0: [182,172,114,146,50,38,107,169,130,112,113,151,175,190,107,76]
1: [73,131,146,149,238,51,109,91,122,109,168,114,0,255,139,125]
2: [118,120,121,34,73,116,83,158,111,161,137,143,110,95,131,135]
3: [98,105,132,149,89,67,143,110,143,101,123,132,149,135,142,126]
4: [101,128,99,164,143,131,131,115,163,139,174,53,0,146,119,149]
5: [127,110,149,124,180,143,127,131,107,139,118,99,66,143,113,139]
6: [88,117,129,144,255,22,158,137,130,143,126,81,33,168,97,128]
7: [92,130,118,121,73,128,129,184,132,81,106,158,255,247,79,28]
8: [149,111,136,132,111,135,120,109,98,76,94,203,233,186,182,186]
9: [117,104,109,94,123,173,120,119,120,149,142,96,80,89,156,180]
10: [118,119,129,142,137,123,92,95,161,183,109,69,58,170,167,163]
11: [174,168,144,108,100,157,111,89,97,122,113,170,160,81,156,185]
12: [130,139,153,127,145,160,125,109,115,183,138,119,58,81,144,151]
13: [113,122,140,134,173,85,130,104,153,170,141,67,3,201,152,159]
14: [173,214,195,77,22,158,69,208,156,92,100,144,112,85,115,90]
15: [105,89,116,133,203,95,107,100,154,122,132,152,107,111,129,146]
16: [103,111,109,171,202,87,145,80,145,127,105,112,105,76,111,160]
17: [96,147,115,133,141,145,105,111,137,121,120,128,138,82,136,183]
18: [141,172,159,50,0,208,134,72,126,110,160,99,99,130,114,150]
19: [132,142,138,143,114,147,144,128,147,150,185,84,0,206,157,164]
20: [100,85,155,138,99,113,131,99,166,122,150,128,76,106,146,156]
21: [103,97,93,170,189,110,146,86,130,114,106,151,147,24,174,150]
22: [121,131,102,172,217,143,124,112,91,158,142,134,239,216,116,133]
23: [65,116,117,149,254,83,135,135,152,115,149,105,47,79,127,146]
24: [162,134,95,63,0,153,173,148,148,117,121,150,187,62,157,132]
25: [90,85,134,191,213,198,106,90,104,63,125,154,176,186,116,159]
26: [137,87,151,114,87,121,94,113,135,154,160,107,31,128,121,180]
27: [103,128,108,150,188,87,144,150,157,157,160,122,76,126,119,132]
28: [189,117,113,133,127,129,150,146,72,115,138,180,151,162,117,100]
29: [79,104,133,129,221,75,97,125,192,140,169,115,0,216,115,117]
30: [144,165,137,129,152,156,132,74,166,162,139,106,47,82,111,161]
31: [111,94,159,126,109,97,106,134,111,153,94,133,125,124,114,93]
32: [144,130,170,102,145,173,144,143,117,148,129,61,65,110,96,106]
33: [155,126,126,97,28,161,144,82,139,116,143,137,115,80,132,171]
34: [155,142,106,117,145,126,122,111,81,94,128,160,211,93,142,105]
35: [126,170,113,180,139,94,170,128,85,120,134,158,137,122,137,105]
36: [108,115,131,128,195,77,135,112,90,122,99,138,125,50,135,123]
37: [127,135,157,63,24,109,111,125,85,80,91,244,255,122,104,137]
38: [118,109,108,129,164,80,115,99,160,154,175,136,48,171,146,132]
39: [111,153,104,161,217,89,98,197,146,138,143,112,91,129,141,139]
40: [132,136,111,99,104,152,157,112,122,168,177,114,94,68,106,92]
41: [108,101,106,123,148,151,164,121,135,108,142,129,116,88,111,117]
42: [115,144,176,103,52,169,118,125,144,115,126,95,47,122,125,166]
43: [143,141,147,98,93,125,118,137,132,165,113,113,111,103,117,140]
44: [178,194,174,117,25,50,149,242,95,9,129,161,255,255,169,0]
45: [165,137,143,55,99,216,113,113,135,140,111,154,103,99,125,158]
46: [146,110,128,148,213,95,114,106,157,121,129,133,0,181,110,113]
47: [89,126,112,210,255,94,130,132,147,141,140,96,33,101,117,155]
48: [142,175,163,100,61,16,153,206,125,137,87,155,214,166,42,72]
49: [99,113,118,130,127,140,124,116,144,151,148,85,41,139,145,192]
50: [124,112,95,210,232,180,114,110,79,127,127,127,201,172,141,170]
51: [119,136,121,187,133,159,125,88,109,110,103,189,139,118,160,192]
52: [131,142,125,90,65,95,113,171,134,36,104,127,186,228,136,52]
53: [115,110,129,108,86,156,155,142,131,136,167,74,0,143,144,119]
54: [120,202,123,85,119,130,143,133,143,126,128,166,138,146,169,124]
55: [110,149,121,55,92,165,119,128,131,99,119,148,171,81,145,122]
56: [125,123,112,135,122,149,147,126,94,148,124,99,163,140,86,136]
57: [155,178,130,0,0,105,147,170,131,106,124,181,229,142,117,94]
58: [140,139,87,103,71,147,107,173,115,155,133,153,117,75,107,134]
59: [103,108,146,167,248,197,121,149,124,182,103,168,255,179,135,163]
60: [165,166,108,124,58,62,119,184,77,78,128,155,255,255,152,0]
61: [155,165,123,88,22,132,119,101,90,109,171,167,188,102,132,138]
62: [101,132,93,190,176,128,172,84,50,107,54,185,255,255,160,173]
63: [182,169,115,88,101,148,103,123,125,100,97,152,197,98,148,136]
64: [86,130,112,149,255,128,131,143,144,159,143,111,49,133,128,119]
65: [127,111,168,152,166,130,156,64,148,153,141,73,131,101,79,134]
66: [149,100,89,127,188,113,107,116,115,129,140,114,94,70,154,146]
67: [138,154,149,107,53,172,141,159,123,162,101,91,87,141,137,149]
68: [123,149,156,105,92,102,148,146,115,114,171,182,199,142,131,137]
69: [135,124,185,166,146,162,151,104,122,111,87,147,158,154,113,126]
70: [168,150,125,25,0,37,140,171,123,124,125,147,229,120,113,124]
71: [148,145,142,143,92,111,141,70,120,169,107,107,108,135,118,110]
72: [125,136,66,153,180,91,124,149,125,116,137,93,85,135,133,129]
73: [154,116,127,111,148,78,115,94,140,119,76,142,255,166,145,187]
74: [109,118,115,168,101,162,132,167,113,154,133,111,97,106,126,108]
75: [116,110,115,200,255,38,136,192,127,139,144,127,39,143,142,95]
76: [127,113,118,151,255,87,150,129,150,137,123,98,49,147,129,138]
77: [177,106,128,148,128,129,120,123,116,119,115,153,146,101,109,106]
78: [113,106,115,119,118,131,131,99,172,155,140,81,116,108,125,150]
79: [121,139,109,137,122,148,143,164,169,148,113,125,72,143,119,139]
80: [85,92,84,255,255,155,126,96,143,141,139,115,126,115,125,149]
81: [125,110,117,107,174,106,109,108,164,132,120,95,63,158,175,123]
82: [62,45,43,228,255,14,116,163,153,125,158,63,13,187,88,134]
83: [156,95,113,163,136,127,154,108,152,146,135,78,43,153,114,146]
84: [111,111,166,187,228,76,158,122,174,128,143,53,79,151,117,153]
85: [162,139,118,181,164,128,125,113,199,135,112,83,37,151,160,113]
86: [161,116,132,120,120,116,130,106,162,179,109,117,119,85,138,129]
87: [176,163,154,76,67,159,170,143,144,157,172,81,47,85,118,140]
88: [126,109,127,157,135,115,122,120,152,141,149,135,131,155,151,162]
89: [119,86,115,155,175,182,152,95,120,132,115,121,117,92,100,125]
90: [70,68,96,177,196,196,116,94,84,98,108,132,225,178,140,159]
91: [98,118,122,152,172,146,126,114,139,113,136,109,71,124,132,188]
92: [147,118,175,144,161,117,114,114,135,93,130,145,136,142,150,42]
93: [135,122,151,129,112,57,81,196,130,109,147,124,171,225,76,58]
94: [138,89,92,170,180,122,114,118,107,127,153,160,143,83,146,156]
95: [130,164,113,72,95,176,99,84,118,123,103,60,65,117,106,121]
96: [144,122,122,154,182,143,107,94,107,181,137,93,0,156,126,112]
97: [139,119,127,155,107,161,151,107,125,96,130,118,150,117,124,133]
98: [119,110,101,144,211,82,138,107,152,121,176,89,0,166,140,152]
99: [127,132,170,80,96,92,144,100,106,117,96,146,229,106,64,87]
100: [109,96,110,137,100,104,144,126,113,101,123,170,187,161,155,90]
101: [123,148,154,21,13,255,166,73,128,144,137,109,49,156,178,161]
102: [169,149,162,96,102,159,110,146,137,112,96,106,77,117,115,104]
103: [94,144,110,135,161,175,166,67,148,130,119,137,122,153,80,95]
104: [151,116,135,125,37,0,104,132,173,104,119,144,219,243,124,71]
105: [144,155,132,141,80,38,131,130,129,110,116,142,179,148,136,111]
106: [122,101,123,78,142,113,124,67,71,43,126,234,241,156,219,202]
107: [152,143,156,104,0,141,147,164,141,129,129,108,86,82,153,124]
108: [108,143,155,57,0,225,124,75,146,128,136,95,153,64,125,139]
109: [101,115,113,178,238,206,139,141,129,146,72,168,168,145,103,125]
110: [203,93,159,82,0,32,164,104,147,137,117,166,205,153,93,144]
111: [100,136,92,164,216,116,91,136,142,140,141,78,0,145,151,145]
112: [135,102,147,131,115,135,137,133,149,134,117,123,59,124,167,166]
113: [56,140,94,129,200,138,102,92,138,153,161,114,107,151,168,131]
114: [129,148,146,96,15,9,142,134,87,147,90,160,212,159,117,69]
115: [78,124,147,165,130,142,153,111,124,151,128,118,94,97,109,129]
116: [139,144,137,49,56,229,135,132,118,167,108,106,204,72,150,145]
117: [93,149,121,171,197,180,112,91,106,129,75,160,255,255,127,69]
118: [102,145,128,174,142,131,140,141,128,119,88,203,240,95,116,226]
119: [145,148,131,145,79,135,113,152,61,78,130,209,249,135,116,0]
120: [136,92,136,162,148,112,123,111,114,175,131,136,125,108,139,146]
121: [119,115,107,131,164,115,164,118,147,78,100,136,154,62,130,215]
122: [124,95,115,143,133,143,128,141,177,120,184,92,92,115,101,117]
123: [131,135,114,95,142,107,112,153,83,105,156,159,157,153,122,83]
124: [133,151,167,115,91,125,144,126,169,189,153,118,114,100,119,172]
125: [133,146,128,137,119,144,158,167,142,160,171,121,110,110,128,146]
126: [150,106,160,131,139,177,120,85,165,92,121,133,123,94,73,183]
127: [179,169,141,93,53,130,77,146,122,99,130,138,111,112,107,112]
128: [154,158,195,27,19,164,144,173,120,121,115,103,101,128,89,133]
129: [82,96,112,152,213,145,114,93,171,125,161,121,1,107,112,143]
130: [110,115,97,152,170,133,146,108,86,130,114,132,189,53,122,115]
131: [171,135,138,156,106,170,111,90,170,147,134,77,24,176,107,139]
132: [109,129,135,141,177,132,130,132,175,155,170,133,21,122,136,153]
133: [132,137,124,134,167,109,142,108,124,143,104,126,76,111,114,145]
134: [142,156,119,134,120,96,135,126,99,90,85,124,212,146,125,61]
135: [163,140,145,113,80,122,116,124,135,128,138,141,128,126,121,92]
136: [130,149,138,36,146,112,128,145,140,149,129,128,62,122,106,150]
137: [153,201,114,0,0,151,53,175,133,100,133,177,181,80,177,85]
138: [134,130,162,108,72,164,152,140,138,137,131,108,54,126,169,151]
139: [109,116,117,206,255,42,152,239,139,157,134,97,120,103,124,144]
140: [124,111,122,142,195,146,105,150,120,84,125,207,159,138,145,144]
141: [122,124,150,97,87,155,112,125,151,118,99,123,207,91,97,176]
142: [157,154,136,122,22,127,129,191,118,132,117,100,91,96,145,162]
143: [153,93,146,151,161,112,129,102,107,121,110,103,129,74,131,103]
144: [138,89,132,138,133,152,122,114,137,135,124,147,94,130,128,186]

[131,127,125,126,146,108,104,138,123,121,169,124,113,128,133,137] --> 88
[175,174,137,85,0,177,98,122,126,151,136,144,202,85,150,132] --> 61
[85,120,119,176,194,237,135,107,165,151,161,91,137,99,121,129] --> 89
[145,129,139,145,91,74,121,190,140,101,131,129,190,189,95,37] --> 93
[100,135,142,182,162,153,141,110,167,117,164,58,107,138,101,177] --> 91
[84,77,108,177,255,20,169,255,117,166,112,131,116,77,142,153] --> 139
[147,128,136,127,146,117,153,120,111,125,144,173,167,69,110,140] --> 77
[113,156,106,121,99,112,123,161,96,110,100,109,252,167,110,63] --> 134
[98,121,108,132,158,162,114,105,164,111,136,107,108,67,114,117] --> 41
[115,198,174,86,81,229,128,105,108,133,96,177,104,82,127,123] --> 45
[106,142,104,137,104,118,132,150,110,127,139,126,185,178,163,57] --> 100
[140,89,142,149,163,166,140,96,130,120,130,145,164,211,125,124] --> 69
[108,88,104,172,176,85,119,85,148,157,121,46,49,134,98,162] --> 83
[122,120,151,127,119,156,117,126,148,146,144,117,65,148,136,143] --> 112
[122,98,93,141,255,100,106,144,78,118,133,102,54,177,153,138] --> 76
[98,122,111,114,160,169,133,120,128,149,122,133,164,98,139,172] --> 17
[137,160,143,111,57,162,153,191,117,133,122,103,88,126,152,118] --> 67
[141,147,138,51,0,11,158,231,145,110,151,160,167,216,57,39] --> 48
[180,141,161,89,84,108,135,174,113,128,150,122,203,119,136,137] --> 68
[90,96,90,110,233,126,132,106,126,154,111,141,92,91,120,114] --> 15
[58,142,92,255,255,0,192,251,99,117,126,128,116,82,143,151] --> 139
[177,157,172,100,68,190,105,152,163,125,113,119,81,138,125,144] --> 102
[114,114,142,124,136,75,142,144,131,121,119,138,174,255,72,41] --> 93
[160,128,133,126,112,113,145,132,156,132,101,132,119,150,122,123] --> 135
[157,94,83,174,174,114,96,119,107,113,149,185,103,101,122,117] --> 94
[138,143,136,118,150,111,113,102,126,105,69,125,137,114,177,112] --> 143
[131,176,132,68,34,224,89,52,177,121,127,145,125,64,96,120] --> 108
[178,112,119,118,39,141,109,156,71,130,121,113,104,83,154,136] --> 142
[175,110,144,129,137,164,163,95,129,131,98,113,171,115,145,140] --> 97
[108,123,118,142,180,131,149,65,91,95,80,110,165,102,139,142] --> 130
[94,135,119,149,143,159,120,135,102,113,114,135,189,164,71,198] --> 56
[119,155,151,131,126,148,129,109,108,135,119,93,155,97,159,114] --> 97
[131,134,126,112,110,42,106,159,70,35,87,164,255,255,216,0] --> 60
[148,113,143,113,153,141,119,92,112,139,140,166,128,141,103,145] --> 144
[96,95,110,141,95,139,130,105,108,106,128,152,128,67,129,81] --> 41
[99,105,155,148,164,120,128,114,135,133,124,153,125,77,155,80] --> 143
[93,64,106,155,226,74,124,111,164,161,140,132,81,125,135,142] --> 15
[137,135,120,126,98,161,97,83,146,112,160,65,0,156,126,135] --> 131
[121,112,88,156,192,145,134,125,112,110,124,94,153,49,118,143] --> 130
[160,96,95,121,137,90,115,100,147,144,133,170,180,196,125,107] --> 100
[66,153,123,234,255,204,96,178,136,167,118,164,216,158,134,202] --> 59
[143,144,126,160,110,115,112,90,124,168,91,158,148,135,108,129] --> 71
[136,129,127,110,118,105,138,100,143,139,152,59,107,101,116,179] --> 78
[169,146,125,111,32,72,154,208,95,65,124,148,255,236,119,0] --> 60
[165,114,113,125,158,138,97,113,119,145,143,132,102,81,126,135] --> 66
[74,97,136,140,190,97,139,95,132,139,147,130,135,105,129,160] --> 15
[122,169,129,93,131,126,119,62,87,89,113,187,200,54,183,184] --> 11
[143,148,139,83,110,151,144,125,126,142,146,82,100,84,128,144] --> 43
[163,130,125,145,151,103,101,143,169,121,131,174,153,173,125,118] --> 88
[104,84,110,143,255,87,111,227,137,145,118,152,173,72,118,255] --> 139
[134,121,114,144,131,134,117,99,112,146,128,130,127,105,97,109] --> 77
[186,122,91,21,14,172,126,144,124,111,125,156,164,96,136,149] --> 24
[134,115,163,114,58,167,134,123,115,181,110,86,125,96,113,94] --> 43
[127,114,146,109,109,105,158,144,138,100,124,151,171,159,153,45] --> 100
[134,161,171,36,19,255,153,106,142,187,162,78,34,164,160,174] --> 101
[126,133,127,164,203,152,147,114,133,122,119,172,229,176,83,132] --> 22
[119,124,89,160,182,131,125,111,195,107,194,56,0,147,120,119] --> 4
[119,104,105,115,132,110,127,120,94,57,99,191,230,182,160,60] --> 100
[159,133,158,108,3,126,123,111,109,112,159,170,223,130,123,214] --> 61
[135,135,161,148,155,108,155,88,146,154,115,116,105,112,137,135] --> 133
[122,124,119,157,184,162,127,77,121,124,121,137,114,205,125,98] --> 103
[115,102,131,182,193,243,149,121,148,116,133,148,115,118,103,112] --> 89
[83,77,157,133,223,103,104,129,141,141,162,123,92,117,131,146] --> 15
[119,147,147,142,139,160,133,133,151,119,178,70,29,145,94,141] --> 4
[166,204,160,110,44,76,165,215,90,31,144,171,255,248,111,0] --> 44
[129,166,142,143,188,118,128,74,116,131,99,130,116,99,130,147] --> 133
[113,123,127,168,255,17,150,202,164,128,151,119,0,131,111,72] --> 75
[65,96,134,183,209,244,94,130,148,149,124,141,121,157,153,149] --> 109
[150,93,175,163,66,99,114,143,119,123,92,113,166,186,94,115] --> 31
[125,130,121,97,28,0,190,184,89,120,119,144,183,194,108,68] --> 114
[128,171,143,179,121,79,157,131,146,122,128,134,136,133,112,141] --> 35
[147,115,157,109,63,131,161,141,119,132,94,126,109,89,113,135] --> 43
[182,190,113,80,0,114,148,108,116,130,136,140,159,98,115,125] --> 61
[124,141,160,65,147,130,152,114,68,103,149,158,207,176,159,49] --> 123
[146,95,101,135,75,110,137,132,100,133,134,163,95,125,136,159] --> 144
[101,125,103,139,243,86,91,188,146,150,93,122,134,93,113,209] --> 39
[133,141,149,126,154,140,121,117,127,130,164,163,180,194,85,112] --> 123
[158,123,128,147,109,113,125,114,100,117,104,132,203,170,83,80] --> 134
[124,86,143,148,148,134,124,121,117,181,132,101,95,90,116,151] --> 120
[112,79,112,204,255,0,161,200,157,147,134,97,37,111,129,116] --> 75
[120,127,175,145,134,49,129,150,117,129,164,141,177,255,119,0] --> 93
[124,105,113,101,150,140,113,137,142,106,177,153,94,72,128,137] --> 41
[128,79,166,136,103,168,134,124,129,132,200,106,74,92,148,145] --> 20
[128,180,150,132,145,109,133,94,104,126,122,141,100,128,120,149] --> 133
[170,134,145,42,125,132,115,82,125,161,128,100,75,131,119,153] --> 136
[146,109,105,184,210,168,115,105,102,95,139,130,127,110,147,127] --> 94
[142,131,118,147,201,163,158,126,118,176,85,127,178,80,170,165] --> 130
[127,113,133,127,255,78,157,165,144,123,102,109,44,163,92,107] --> 76
[115,126,108,124,187,158,147,112,116,128,132,135,162,167,144,168] --> 88
[179,144,146,106,0,111,144,88,145,134,150,159,255,118,138,136] --> 61
[138,116,124,145,120,110,152,126,99,130,116,166,205,115,153,247] --> 118
[127,129,103,120,173,104,170,139,138,146,105,96,118,95,106,164] --> 133
[152,126,149,109,0,13,173,255,123,106,133,169,231,190,93,47] --> 48
[137,139,144,90,135,105,137,136,124,86,100,192,164,155,111,167] --> 68
[118,107,103,136,97,78,148,146,134,118,162,160,128,103,124,89] --> 3
[118,175,116,80,123,199,131,80,145,146,188,46,67,156,113,104] --> 95
[131,148,93,162,207,188,158,119,118,64,45,171,255,255,153,104] --> 117
[159,127,120,121,69,121,127,122,89,105,129,137,148,108,189,116] --> 135
[102,111,127,207,146,126,140,49,103,123,152,83,55,75,110,129] --> 115
[97,162,91,116,142,164,120,103,170,166,123,121,112,75,126,149] --> 17
[142,149,125,102,60,141,137,146,130,140,109,120,85,75,120,129] --> 43
[168,158,149,69,25,150,153,103,80,104,157,186,223,126,92,123] --> 61
[101,130,87,212,255,0,216,249,111,126,123,141,134,72,135,153] --> 139
[123,148,134,132,119,177,142,128,123,123,129,112,153,99,160,133] --> 97
[113,107,109,183,176,192,163,115,117,121,144,119,149,138,97,114] --> 89
[147,108,143,124,12,86,105,98,110,105,76,101,232,143,93,209] --> 141
[136,119,112,87,71,154,111,180,104,156,102,137,111,133,93,119] --> 58
[128,48,148,179,155,9,141,84,149,150,153,42,72,109,109,150] --> 84
[144,119,147,102,89,41,138,145,100,130,150,126,144,143,106,91] --> 105
[151,148,154,162,81,81,147,105,100,134,103,132,172,169,137,122] --> 105
[144,114,121,125,97,195,113,117,94,97,102,116,156,69,141,128] --> 97
[147,178,118,102,32,0,127,221,91,111,93,112,194,255,135,0] --> 60
[115,142,133,164,162,165,157,158,92,150,162,129,180,158,94,161] --> 56
[121,120,125,107,109,129,99,129,127,131,119,118,127,110,124,155] --> 43
[137,112,86,156,253,179,148,124,126,133,83,153,218,231,128,129] --> 22
[153,219,179,71,0,215,105,206,121,76,133,116,151,66,141,81] --> 14
[127,93,92,101,197,131,149,120,165,145,144,124,175,79,133,118] --> 41
[117,148,144,118,86,156,115,160,145,95,142,143,105,125,112,98] --> 135
[147,121,152,49,129,109,178,167,144,160,138,107,56,157,119,146] --> 136
[113,141,141,125,120,117,156,153,104,111,89,154,195,243,108,0] --> 7
[159,230,154,38,0,232,92,226,132,84,145,189,189,111,186,88] --> 137
[151,120,162,132,148,126,108,106,108,147,151,126,99,111,142,128] --> 120
[132,132,144,77,129,110,112,112,143,134,120,126,124,122,141,153] --> 43
[129,158,134,124,76,89,95,106,130,147,121,150,179,151,161,117] --> 105
[144,127,97,93,0,26,73,104,142,141,145,138,255,219,127,105] --> 104
[137,171,120,76,82,198,114,87,131,87,95,175,91,55,140,135] --> 45
[132,150,135,103,9,117,167,154,116,133,86,155,133,101,112,185] --> 142
[140,126,109,93,103,112,139,132,143,137,112,89,115,87,119,161] --> 43
[129,122,143,119,169,171,119,109,146,175,108,99,127,78,157,110] --> 86
[149,183,143,45,0,255,136,82,139,153,143,109,39,154,161,132] --> 101
[169,185,174,137,17,133,123,109,100,134,99,136,233,112,131,162] --> 61
[99,141,139,129,119,105,129,152,109,125,111,116,246,127,122,92] --> 134
[83,124,117,208,149,151,128,97,148,114,113,153,165,56,191,116] --> 21
[119,111,121,200,211,68,120,141,128,190,143,120,75,107,102,132] --> 27
[149,91,117,98,140,111,134,106,155,102,162,128,102,87,118,117] --> 41
[151,141,123,94,23,108,120,78,101,124,125,135,209,103,117,126] --> 61
[129,170,118,107,90,144,122,125,137,147,159,132,105,105,160,99] --> 135
[114,110,130,160,153,125,106,110,91,136,109,125,175,122,144,159] --> 120
[131,136,133,105,97,157,102,78,144,138,144,129,139,101,102,105] --> 135
[154,139,140,100,121,150,150,91,155,134,126,97,65,59,103,124] --> 30
[130,115,119,145,205,143,123,87,104,96,121,127,237,210,115,91] --> 22
[154,177,139,13,0,187,107,182,108,123,57,122,123,78,111,135] --> 128
[116,68,106,122,176,161,107,67,117,104,90,149,209,199,112,111] --> 90
[107,115,99,186,212,175,142,108,129,133,99,163,181,121,118,159] --> 109
[114,96,137,147,209,87,121,95,108,107,118,167,127,32,101,160] --> 36
[153,133,151,64,30,138,159,102,126,130,154,166,187,86,137,93] --> 61
[103,109,100,134,109,122,135,91,146,158,140,123,96,122,137,133] --> 78
[109,116,125,157,162,143,137,81,158,174,139,84,33,61,109,142] --> 30
[82,132,107,213,255,185,122,140,115,109,128,146,163,144,147,176] --> 50
[115,95,134,162,255,41,120,116,155,172,157,125,55,128,119,134] --> 76
[112,71,71,138,182,85,141,88,126,155,160,80,13,170,104,137] --> 98
[142,102,101,153,184,88,136,133,122,110,137,91,53,136,154,159] --> 72
[90,116,74,168,235,64,152,169,146,111,149,142,80,59,104,162] --> 23
[155,146,162,149,15,151,159,159,89,109,138,146,187,87,99,129] --> 61
[148,187,120,70,0,144,131,100,111,93,149,167,242,95,137,143] --> 61
[173,104,165,177,106,139,135,102,161,132,113,88,76,116,95,140] --> 83
[134,152,172,87,78,97,145,100,118,69,103,183,211,113,105,120] --> 99
[142,107,100,126,128,146,144,82,107,164,128,131,137,150,96,162] --> 56
[115,96,110,147,120,172,119,92,114,102,80,141,196,162,149,69] --> 100
[128,126,146,93,151,90,124,84,111,120,149,112,47,112,104,155] --> 133
[151,134,139,135,121,184,185,145,84,114,118,92,158,106,144,149] --> 97
[132,153,113,126,179,136,173,115,141,110,89,126,68,83,122,131] --> 133
[129,102,161,102,50,78,95,106,131,152,101,160,133,156,96,135] --> 31
[135,186,157,97,14,88,151,204,67,132,117,155,200,162,130,26] --> 114
[116,119,150,123,105,110,118,143,130,158,102,110,117,153,98,70] --> 31
[148,116,152,90,77,112,129,133,125,175,105,105,127,95,113,183] --> 43
[105,122,54,241,250,233,101,136,144,147,91,112,62,80,110,130] --> 80
[100,123,168,105,114,137,121,109,157,138,136,96,147,143,150,135] --> 78
[93,94,133,156,237,82,90,82,188,126,149,132,5,105,109,138] --> 129
[115,128,126,136,156,139,141,79,134,144,138,147,121,124,192,159] --> 88
[161,155,171,98,117,35,111,143,130,129,106,161,170,202,135,121] --> 105
[101,99,128,160,161,150,109,118,119,58,93,170,255,255,148,88] --> 117
[64,89,102,176,222,173,129,95,138,118,113,122,94,106,116,132] --> 89
[106,117,124,173,181,85,127,124,132,205,166,5,27,213,157,136] --> 13
[108,98,138,131,154,128,133,88,171,147,174,99,21,105,139,150] --> 132
[96,107,98,128,218,60,105,86,126,167,140,122,85,117,162,135] --> 15
[138,120,137,124,129,64,137,114,131,75,134,180,193,216,138,50] --> 100
[87,102,126,138,112,87,111,131,82,108,122,196,222,177,117,61] --> 100
[106,92,129,178,181,110,95,95,156,179,167,69,0,188,134,170] --> 13
[139,141,119,77,94,157,144,127,182,176,119,114,45,163,121,152] --> 79
[111,105,140,180,207,108,155,117,110,115,100,172,112,80,162,109] --> 36
[103,111,128,149,118,90,91,90,90,133,94,182,255,255,193,253] --> 8
[125,173,129,101,57,186,151,179,137,128,113,108,78,135,128,161] --> 67
[139,154,137,136,23,0,113,225,78,93,100,152,203,255,126,15] --> 60
[186,160,151,73,0,206,127,161,147,115,136,140,164,65,131,143] --> 24
[140,118,137,121,121,138,130,138,127,115,109,105,83,109,142,106] --> 102
[79,125,102,255,255,255,92,126,134,135,153,118,92,101,137,125] --> 80
[99,97,147,161,179,108,164,100,140,110,93,184,158,69,112,213] --> 121
[87,98,110,149,183,157,115,97,96,152,144,143,124,92,118,134] --> 89
[134,144,142,128,220,132,101,151,97,161,125,115,112,91,162,128] --> 66
[185,201,113,107,24,128,101,152,128,119,150,90,150,112,147,123] --> 127
[131,128,159,90,121,183,129,58,107,84,119,205,155,45,146,165] --> 11
[145,158,103,43,92,243,134,142,109,140,118,146,73,135,114,154] --> 45
[102,125,126,157,153,92,142,117,111,153,144,138,136,93,136,159] --> 120
[115,104,103,183,225,138,136,66,114,108,124,189,142,58,160,138] --> 21
[164,117,140,118,140,163,133,107,175,146,102,90,114,108,175,148] --> 86
[105,130,153,110,185,157,144,146,119,136,131,147,217,206,150,102] --> 22
[119,109,140,170,255,204,142,177,113,171,106,141,251,165,116,209] --> 59
[166,132,141,126,67,113,179,134,126,140,117,136,119,135,165,113] --> 135
[110,116,168,136,175,126,151,100,117,180,114,176,200,166,145,137] --> 69
[155,155,143,75,119,163,124,146,172,139,129,103,110,117,132,166] --> 43
[111,95,94,158,169,156,94,107,125,142,117,154,128,74,90,121] --> 89
[130,159,134,88,84,139,127,106,110,114,140,134,165,108,139,134] --> 55
[147,162,148,81,111,177,96,85,141,65,109,184,175,31,177,177] --> 11
[136,148,128,107,47,158,148,70,97,180,145,140,139,87,99,146] --> 33
[136,98,141,151,161,81,97,129,104,104,169,99,67,96,144,125] --> 66
[116,125,109,152,97,165,125,119,157,86,128,115,135,135,134,83] --> 97
[130,129,130,118,105,72,95,108,106,82,93,220,255,197,199,179] --> 8
[134,119,118,94,151,113,132,132,147,100,154,161,125,99,145,133] --> 41
[90,124,107,121,131,131,104,127,121,89,135,130,151,107,127,162] --> 17
[137,144,186,93,78,154,125,73,101,117,65,183,113,96,133,191] --> 11
[139,122,99,113,177,128,152,123,149,146,89,95,130,104,128,147] --> 133
[109,118,103,164,226,112,160,120,132,131,85,156,185,70,207,151] --> 21
[166,160,137,111,142,104,98,131,111,92,144,195,135,147,140,121] --> 123
[121,88,104,182,144,173,106,133,134,140,97,120,117,110,93,135] --> 89
[133,167,125,108,133,118,137,127,140,153,125,98,108,103,123,174] --> 43
[127,96,125,111,47,108,118,111,150,104,131,131,72,115,144,168] --> 20
[130,116,111,165,164,108,142,137,140,158,135,93,118,94,147,141] --> 120
[78,136,119,225,255,249,109,207,122,175,106,167,139,133,127,198] --> 109
[199,215,110,18,0,229,151,255,114,146,120,134,117,112,104,151] --> 128
[115,97,84,202,235,42,174,126,159,141,127,132,107,69,140,165] --> 16
